Each row is where one point has got to under a steady rotation. How many steps took it there?
The counts run from 0 to 764.
[-2.17 -1.89  1.76  1.82 -2.28 -3.32  2.54  0.40 -2.51 -0.08  3.70 -1.92
 -0.71  0.55  3.88  0.89  1.80  0.85  1.31 -2.81  0.84 -2.90 -3.47  2.26
 -0.03 -4.18  1.14 -0.20  1.39  0.67 -1.57 -2.07 -2.77  1.97 -2.32 -0.68] -> 97
[-1.83  2.26  1.55  1.85  2.93 -1.48  0.53 -0.25 -1.90  2.44  1.10  3.25
  0.92  0.04 -0.77 -0.81  2.94  1.68 -2.40  3.11  5.64 -0.53  2.21  2.30
  0.91 -2.11  4.87 -1.24  1.20  0.13 -0.46  0.47 -1.53  1.24 -1.44 -2.53] -> 526
[-1.73 -0.29  1.25  1.39  2.35  3.07 -0.73  0.22  1.75  2.73  0.48  0.35
  2.66  3.23  1.28 -0.47 -0.29  2.39 -1.36 -0.04 -1.23  3.67 -2.29  0.30
 -0.44  0.10  1.37  7.29 -1.84 -1.54 -0.23 -3.39  0.93  2.11  1.69 -1.85] -> 585
[ 1.74  3.10 -0.65  4.33 -1.59 -2.52 -1.99  0.19 -0.83  0.77 -1.74 -0.62
  3.30  1.32  0.12 -1.29 -1.07  1.41  3.54  2.27  3.87 -2.41  2.20  2.11
 -1.35 -3.22  3.12 -0.21  2.64  0.54 -1.03  1.47 -2.08  1.32  0.66 -2.87] -> 381
[ 1.15 -0.89  2.62  0.67 -0.03 -1.45 -2.62  0.65 -2.05 -0.71  1.14  1.82
 -4.50  2.10  0.74  2.34 -1.29 -0.52  0.89 -0.13 -2.46 -1.02 -2.18 -3.42
 -3.18  1.06  0.77 -3.68  0.56  5.29  1.60 -0.19 -0.26  1.88 -2.57  1.19] -> 562
[ 2.17  0.27  0.62  2.67  0.18  2.19 -2.48 -2.09  1.07  0.64 -2.86 -1.25
  5.92  2.25 -0.69 -0.56 -4.37  0.75  1.39  1.79 -3.81  0.69  2.24  0.92
 -2.63 -0.19 -0.48 -0.96  1.53  1.14  0.81 -2.20  1.18  1.15  1.50 -1.40] -> 384
[-0.79 -0.30  1.27  1.36 -2.36  6.23 -0.79 -1.02 -0.85  6.15 -0.62 -1.32
  0.95  2.29 -3.28 -0.22 -2.59  0.05  0.63  0.72 -1.58 -2.40 -0.94 -1.64
  0.70  1.83 -0.10 -1.16  0.37  0.25  1.76  2.33 -3.69 -1.21  1.87  1.62] -> 315
[ 0.62  0.82  1.91  0.13 -3.74 -0.05 -3.23  0.11  4.11  1.05 -1.62 -1.78
  2.03 -3.98  4.29  1.98  0.58  0.56  0.35 -0.32 -0.14  3.32  2.94  3.19
 -0.47  0.61 -3.22  1.60 -1.01  2.06 -2.36  0.77 -1.44  0.42  1.59  2.39] -> 212
[-2.35 -2.54  2.97  1.67  1.05 -1.38 -4.82  4.49 -1.44  0.24  1.80 -0.67
 -0.62 -2.29  0.35  2.91 -0.54 -1.07 -0.91 -4.42  3.58 -0.06  0.42  0.29
 -2.05 -2.51  2.57  3.09 -0.30 -1.01  2.89  2.04  2.18  1.85  1.28  0.87] -> 111
[ 0.62 -0.87  1.65  3.49  0.81  2.57  3.25 -3.25 -2.72 -2.37  1.54 -2.04
  0.18  3.09 -2.69 -0.94 -0.92  2.33  1.83  0.80 -2.28 -0.95 -3.78  1.74
  1.23  0.94 -1.29 -0.38  1.67  4.39 -2.03 -1.93 -0.61 -3.75  1.47 -1.19] -> 480
[-0.89 -1.55  2.03 -3.38  1.41  3.72 -0.86  1.81 -1.01 -1.21  1.43 -2.02
 -5.10 -0.82 -0.17  3.29  0.68  1.08  1.35 -1.56 -0.75  0.23 -0.16  3.55
  1.14 -3.13 -2.88  1.67 -1.44  0.78  1.86  3.54  1.70  0.37  2.04  2.43] -> 17
[-2.12  0.05  2.25  3.49  1.46 -3.97 -2.48  3.15 -1.75  0.65 -0.75 -0.73
 -0.52 -0.75  0.67  1.12  2.90  1.41 -2.75  0.92  3.97  0.11 -1.10 -3.21
  2.29 -1.07  1.86 -4.52  4.19  1.29 -1.49  3.55 -0.81  0.15 -1.56 -0.34] -> 273
[ 1.97 -0.27  0.19 -0.22  0.80 -2.87 -2.58 -0.01 -1.10 -1.45  1.22  0.61
 -0.23  0.82 -4.02  2.71  2.01  1.79  0.21  2.30  1.95 -0.95  1.86  3.81
 -1.91 -0.61 -0.17 -5.42  0.81  5.42  1.00 -2.31  1.09 -1.46  0.05 -0.62] -> 229
[-3.63 -2.42  3.24 -2.98 -0.81  3.77 -2.47 -0.06 -0.10  2.69  1.81 -2.01
  1.81  0.31  0.02  2.48 -1.27  0.04 -4.49  1.23 -1.61  3.36 -0.33 -1.58
  2.67 -0.42 -1.79  4.59 -1.92 -2.54  3.02  0.76  0.84  1.25  1.14 -0.12] -> 743
[-1.47 -1.32  4.08 -0.87  0.67  1.06 -1.55 -1.14  1.47 -0.65  2.57 -1.22
  4.12 -4.62 -1.21  3.01 -0.77 -0.02 -1.92 -3.06  0.05  3.61  3.32  4.25
 -2.72 -1.35 -1.33 -0.38 -0.60  1.57  2.28 -1.95  2.10  1.02  1.66  1.15] -> 55
[-2.07 -1.43  1.18 -1.51 -0.56  2.19 -3.77  0.50 -1.07  2.16 -0.03 -2.45
  2.68  0.94  1.81  3.85 -1.56 -2.80 -2.99 -0.09 -0.06  0.21 -1.32 -4.27
  0.77 -2.89 -0.18  0.59  0.17 -1.55  4.59  1.71  0.06  0.62  1.12  3.60] -> 113
[-0.38 -3.01  1.31  0.97 -0.15 -3.20 -2.10  1.50 -3.34 -2.53  2.54 -0.36
 -1.56  0.84  1.48  2.59 -0.22 -0.98  0.29 -0.55  1.09 -3.47 -0.75  3.55
 -0.91 -5.99  0.64  0.26  1.82  0.98  0.92 -1.91  2.01  3.47 -1.40 -1.78] -> 337
[ 0.46  4.08 -0.86 -1.57  2.45  0.11  2.07 -2.97 -0.60 -1.53  2.71 -0.48
 -0.19  4.98 -0.70  1.46  1.58  0.65  4.09  1.68 -1.62 -1.50 -2.35 -1.05
 -3.44 -4.03  0.86 -2.76 -1.49  1.76  1.74  0.61 -0.71  0.87 -2.28 -0.01] -> 631
[ 2.15  2.98 -1.08  1.86  1.09  3.43 -2.45 -2.25  0.08 -2.83 -0.04  0.41
  1.82  0.97 -4.86  1.43 -0.60  0.27  2.76  1.18 -1.23  1.41 -2.62  0.11
 -0.38  0.86 -1.77 -2.32  0.00  7.21  2.80  0.14  1.28 -0.81  0.39  1.02] -> 227
[ 0.68 -0.04  2.57  1.54 -2.93 -1.70 -1.78 -2.86  1.00 -0.89 -0.25 -0.62
  0.97  0.75  5.98  2.68  1.80 -1.56 -1.98  0.29 -0.67  0.91 -1.14 -2.51
 -2.25  2.43 -0.12  0.84 -2.66  3.37 -3.41 -1.42 -2.72 -2.53  0.68  4.12] -> 600
[-1.67 -0.86  3.87  2.27 -1.83 -4.92 -3.41  1.33 -0.24  0.14  2.50 -0.39
 -1.62 -1.16 -0.63  2.20  1.59  0.04 -2.59 -1.05  1.01  4.33 -3.31 -3.12
  0.96  3.68  0.40  0.04  0.19  4.14  0.21  0.49 -0.60  0.06 -1.26 -1.34] -> 506
[-3.30  1.70  1.28  0.22  2.20  3.60  1.50 -0.97  0.56  2.04  0.40 -0.80
  2.90  2.51  5.10  1.76  2.37  0.00 -0.66 -2.74 -0.80  0.35 -1.25 -2.62
 -2.23 -3.18  3.02  1.88 -1.79 -2.06 -0.70  1.43 -2.53  1.04  0.30  3.56] -> 592
[ 1.38  2.37 -1.71  2.75 -3.16  0.22 -2.15  1.48  1.16  3.55 -1.82 -1.65
  5.48  0.94 -0.72 -0.60 -0.96  1.73  3.14  1.41  2.42 -1.52  1.38  4.74
  0.00 -2.65  0.96  0.77  1.49 -0.41  0.27 -0.43 -1.64  2.33  0.83 -1.62] -> 382
[-2.62  0.58  3.01 -0.69  0.28  0.48  1.47 -4.51 -1.01 -3.80  2.35 -1.96
  2.90 -2.23  1.22  2.82 -0.63 -2.61 -0.34 -0.40  0.14  1.14  0.27 -2.53
 -2.06 -2.95 -0.83 -4.20 -1.59  3.01  2.78  1.88 -0.45 -0.34 -1.33  3.74] -> 57
[ 1.59 -1.50  0.42 -3.35  0.16  3.17 -3.62  2.45  1.02  1.89  0.35  0.33
 -4.50  1.65  0.15  2.88  2.00  3.03  0.53 -0.33 -0.13  0.09 -1.32  4.17
  1.50 -0.34 -3.76  3.88 -2.12  2.60 -0.62 -1.50  1.29 -0.09  2.01  3.03] -> 414
[ 0.58  1.92 -0.68 -1.28 -1.11  3.58 -3.68 -0.21  0.65  1.93 -3.01 -2.36
  4.12 -0.81 -0.61  2.84 -0.37 -0.11 -0.34  1.27 -0.87  0.02  2.74 -0.85
 -0.22 -1.89 -2.53 -4.83  1.60  1.54  2.01  2.93 -0.62 -0.80  1.22  3.76] -> 220
[-1.66  0.11  2.06 -0.78 -3.03  0.91 -1.54  2.24  0.48  6.81  0.66 -1.24
 -0.21 -1.11  0.50  1.56 -1.65  0.35  2.90 -3.00 -0.74 -1.04  2.25 -0.25
 -2.65 -2.33  0.45 -2.44  0.02 -0.81  1.48  2.52 -3.10  4.30 -1.44  1.19] -> 553
[-1.21  2.15  0.99 -2.60  1.69  1.56 -1.95  3.11  1.20  3.06 -1.01 -1.10
 -4.92  1.51 -0.03  0.86 -0.99  2.62  3.02  0.46 -1.78  1.84  1.18 -1.09
 -0.69 -1.86 -1.78  2.70 -1.39 -0.78  0.56  5.50  0.34  3.24 -0.22 -1.04] -> 408
[-1.84 -0.90  1.71  2.78  1.75  3.61 -0.85  2.36 -0.32  1.06 -2.77 -2.78
  2.17 -1.29  1.40 -0.32 -0.21  3.28 -2.56  1.65 -0.52  1.15  1.68  3.24
  4.17 -2.00 -2.28  2.64  3.97 -0.90 -1.81  0.88  1.15  0.83  1.64 -0.51] -> 36
[ 3.11  1.33 -2.06 -0.19  0.12  1.98 -4.23  1.34  1.70  2.19 -1.05  1.18
  3.51 -0.15 -0.71  3.64  0.54  1.17  1.47 -0.75  2.07 -0.73  1.97  4.59
 -2.25 -1.68  0.35 -1.64 -0.26  3.84  2.89 -1.80  1.22  1.05  1.51  3.08] -> 616
[ 0.34 -0.52  1.31 -2.27  0.09  1.99  2.15 -4.68  0.08 -1.73  3.03 -1.73
 -0.02  3.41 -2.99  1.71  1.20  1.58  0.56  3.33 -4.49  1.44 -2.36  1.53
 -0.29 -0.86 -3.31 -2.08 -0.76  3.46  0.41 -3.82  0.67 -1.28 -0.82 -0.84] -> 240
[-2.11 -0.30  1.16  2.72  0.89  0.27  1.45 -2.20 -2.54 -4.47  0.81 -3.84
  5.87 -0.17  1.01  1.46  1.55 -1.61 -2.25  0.97  1.81 -1.54 -0.72 -0.41
  0.75 -4.29  0.63 -3.06  3.56  0.86 -0.62  0.29  0.19 -3.17  0.98  0.76] -> 45
[-2.77  0.09  1.13  0.43  2.30  0.35 -0.31  0.34 -0.79  1.91  1.51 -1.55
  1.92  2.74  1.51  1.22 -0.76  0.82 -1.46 -0.24 -3.09  1.38 -2.48 -4.94
 -2.24 -4.36  1.67 -0.97  1.37 -2.36  3.28 -0.04  1.37  5.23 -3.51 -1.37] -> 340
[-0.26  0.58 -0.06 -0.93  0.07 -0.13 -1.19  0.83  0.84  1.63  0.93 -1.77
  0.68  0.97 -6.12 -0.14  0.59  5.06  1.64  2.31 -0.27  1.68  1.33  5.03
  0.42 -0.77 -1.60  1.28  0.55  0.42  0.72 -1.47  1.59  1.16  0.27 -5.60] -> 237
[-2.44  0.43  1.34  1.57 -2.64  2.78 -1.10  2.45  1.18  4.48 -0.55 -3.45
 -0.89 -2.22  1.85  0.78  0.03  3.14  1.81 -1.75 -0.54  2.99 -1.70 -0.38
  4.21  0.77 -2.80  2.39  1.17 -0.24 -1.25  5.06 -1.71  1.41  0.84  1.51] -> 263
[-0.06  0.98  0.28  1.99  2.36  6.89  1.44 -1.13 -0.17  2.81  2.22  2.78
 -0.35  0.94 -3.72 -1.00 -0.76  2.66  2.47 -0.65 -1.14 -0.18 -3.22  2.95
  1.90  0.43 -0.23 -0.09 -0.47  4.13  2.55 -1.38 -1.53  1.05 -0.48  2.54] -> 81
[-0.20  3.06  3.51  0.30  0.19 -4.00 -0.90 -0.63  0.57 -4.03  2.18  1.42
 -2.85 -2.19 -0.15  2.51  2.97 -1.76  1.79  0.94  2.26  1.53  1.61 -0.23
 -2.39 -0.64  0.42 -2.77 -1.95  5.57  0.47  3.16 -0.49 -0.96 -0.50  0.99] -> 456
